Each row is where one point has got to under a steady rotation. How many ticks took it there?
The counts run from 0 to 122.
[ 19  -2   9  23  -2  -7  -9  14   5  -2   1   8  -3   3   2   5  10  16
   2   8  -2  23  15 -17  -9  16  12  -7  -2   8  29  -4 -21  -3 -19  15
   9  11] | 113
[ 14   0   4  11  11   0 -10   9   5 -15  -4   7   7  19 -12   0   8   6
 -24 -15   3  21   5  -3  -6   5  -8 -15  -9  -4  26  15 -14  10 -13   9
  14 -12] | 54
[ 30 -10   1   3  13 -14 -12  14  11 -12 -15  14  -7  10  -3  -6  15  12
 -13   0   8  31   8   7 -10  -3   4  -4  -9 -19  15   1  -4  -4  -9   4
   6  -7] | 51
[ 18  -2 -13   8  24  -9  -3  11   1 -18  -4  21  11  -2  -7  -6  18   5
 -20 -15  13   9   7  -7  -6  14  10 -21   2  -9  -1  -4 -12   8 -10  19
   7 -10] | 93
[ 29 -14 -20   7  16 -12  -5  -3  -2  -4 -14  11   5   6 -14  -4  13   1
 -12   2  11  13  23 -13  -4  14   6 -23  -3 -14   4   7 -16  -4  -7   5
  18   1] | 12
[ 24 -10  -2   9  18   0 -21   2   7   1  -9  27  -1   8  -3  -2   7  10
   1   7  10  33   8 -17  -4  14  10   2  -7  -2  18  -2  -4 -10 -17  -1
   7   0] | 67
[ 22   2  11  10   3  -8 -12  16  10 -18  -1   7   0  14 -14   4  15   5
 -23  -7   2  24   4   4  -9  -2  -2 -16  -7  -5  21   9 -14   9 -19   9
  11  -7] | 53
[ 19 -10  -4  26   5  -1  10  16   3 -14 -13   4  -8   7   4  -2  19   9
   7  -6  -4  29  19  -7 -14  14  21  -5  -2  -6  12  -6  -6  -2  -1   4
   3  13] | 79
[  3   0   0  25  13  -6   2   8  -2 -25  -3  14  -3  18  -2   8  23  -7
  -2   0  -1  14  11  -5  -5  24  29  -2   3  -1  11  -4 -12  15 -22   4
   6  -2] | 75
[ 33 -17  -4   7  13  -9 -10  -4   3 -11  -8   7  -1  13  -8  -5  14   5
  -6   5  -4  17  17   6  -4   7  -2  -8 -10 -23  21  20  -7  -1   0  13
  13 -15] | 7
[  3  -5 -18  21  24   3   9  11  -1 -15 -14  18   0  14   0  -4  18   6
  -4 -13   9  24   7 -16  -5  22  21  -6  -8  -5   2  -9  -6  10  -4   0
   5   4] | 77
[  8  -2  -2  24  25  13  -1   1  13 -11  14  18   0  15   0 -11  10   8
  -7 -28   1  17   9  -8  -6  12   5 -11  -9  -2  31   3  -2   5   2  19
   9  -1] | 38
[ 16  -7   4  16  19 -16   1   2  12 -18   6  11  -6  15   1  -6  19  -3
   2   3  -9   2  17   8  -4  10  24 -10   2 -16  20   0  -5   4  -8  16
   5 -12] | 41
[ 15  -9 -14  10  10  -9  -5  12   1   8 -13  16  -5   7  -3  -1   5  14
  -7   4   6  27  14 -23  -9  19  14  -8  -6  -3  16 -10 -23  -4  -7   5
  10  16] | 111
[  7   5   7  22   8   3 -11  10   0  -5   5  12   1   4   3   6  10  20
   0  -1  -3  21   6 -18   1  21   9  -4  -3  12  34  -1 -15   1 -17  22
   2   3] | 114
[ 11 -15  -4   3  26  -9 -10   0   0  -9 -20   7   9  19  -9  -1   0  -2
  -9   2   4  13   8 -21  -6  13   6 -13  -9  -3  25   7 -25   5  -5   6
  19  -5] | 105
[ 12  -6   2  25  13  -6   0  -3   1 -18  -5  10  -5  18   1   3  17 -11
   9  13  -8  14  17  -8  -7  19  28  -2  -2  -5  16   2 -10   4 -17   0
   8  -5] | 74
[ 20  -7   1  23  11  -3  -7  12  18  -5   8  18 -16  12   2  -3  20  11
   3  -2  -2  27  19   0  -8  11  17   0  -2  -6  18 -10  -7   0   3  12
   2  10] | 35
[ 16  -7 -14  13  30 -12   7   5   6 -14  -7  18   2  10  -1 -12  15   1
 -18 -24   7   5   5  -3  -6  13  21 -23  -6 -16   3  -6  -7   1  -7  15
   7  -4] | 44
[ -3  -2   0  18  20   0   6  19  -3 -14  -2  11  -3   2   6   3  16  16
   1  -5   2  19   5 -17  -5  23  15  -3  -5   6  20  -6 -14  11  -4  23
   3   3] | 32
[  7   4  -8   7  11 -16  -6   6  -4  -9  -6  11   2   9 -13  12  16   1
 -20   6   6   6  10  -7   6  17  15 -16  -4  -5  12   9 -25  12 -24  14
  10 -11] | 59
[ 27 -12   6   2  22  -9 -25   6  13 -11 -15  21   1   8  -6  -6  10   0
 -10   0   9  27   5  -7 -12   3   0  -6  -7 -13  17   3 -10  -4  -3   3
  11 -14] | 100
[ 13 -13   4  13  25  11 -15  -1   3 -13 -12  16  10  17  -6   1   5  -3
  -4  -3   5  30   6 -27 -10  15   0  -3  -6   7  23   5 -10   2  -8   1
  13  -5] | 22
[ 23 -15  -3   2  17 -11 -10  -1   3  -6 -15   5   2  20  -9  -2   5   2
 -11   3   0  18  11  -5  -6   6   2 -11 -14 -16  27  17 -11  -3  -6  10
  18 -12] | 56
[ 15 -11  -5  20  31   4  -2  -1  13  -8   4  15  -3  17   3 -17   7   6
   1 -13   3  11  13  -7  -2  13   9  -9  -7 -15  30   7   0  -2   5  18
  11  -4] | 39
[  5   2  -6  15  28 -11   7   9   6 -17   2  19   0  14  -3  -9  19  -4
 -19 -18   5   1   6   1   1  14  21 -21   0 -13  10  -1  -9  10 -12  19
   6 -10] | 43
[  6  -3   0  12  22   4 -14   6   3  -1   2  25   2   9   4   3   8  18
   1  -5   4  23  -2 -21   1  18  10   0 -10   8  32   0  -8   3 -17  17
   5  -1] | 115
[  3  -8  -9  16  26   4  -1  11   3  -8  -4  21  -7   7   9  -1  15  21
   4  -6   9  26   6 -17  -3  23  17   2 -10  -3  18  -8  -8   4   1  20
   0  -3] | 33
[ 21   2   1  12  13 -12  -9   1  -4 -17   5  12   1  10 -12   8  21  -2
 -18   5   1   9  16   7   6  10   6 -17  -3 -10  10  17 -16  11 -17  17
  11 -17] | 9
[  6  -1   1   9   5 -19  -6  14  -3 -10 -12  12  -2   9  -7  14  14   7
  -7  15   0  12  14 -12  -1  16  17 -11  -1   5  17  -5 -29  11 -20  15
   7  -5] | 108
[ 11  -3   8  11  10  -4 -12  10   3 -16  -4  10   8  21 -18   5  11  -8
 -23  -4   1  18   8 -11  -8   3  -2 -17  -2   7  25   9 -24  14 -15   7
  17  -7] | 103
[ 21  -3  -2  17  15 -19   0   3   3 -23   3   9  -5  -2  -2   0  24  -2
  -7   1  -3   0  21   8  -1  15  18 -20   3 -14   8   3 -14   4  -9  22
   8 -12] | 91
[ 28 -17  -9   9  17   1  -9   0  -2 -13  -8   6   5  13  -3  -5  11  14
  -7 -10   6  23   9   0  -6   8  -6 -10 -15 -18  22  20   0   2   0  12
  15 -11] | 6
[ 16  -7 -12  10  22  -6   2  14  -5 -22 -17  17  -3   4   3  -8  19  23
 -10 -15  11  21  -2  -1  -5  12  11  -6  -9 -18   6  -1   2   4 -11  14
   2  -9] | 0
[ 18   1 -13  10  21  -6  -7   2  -2 -12   1  14   6  10 -17   6  17  -1
 -24  -5  11  10  13  -3   6  14   3 -19  -7  -8   5  15 -15  14 -14  15
  17 -15] | 10
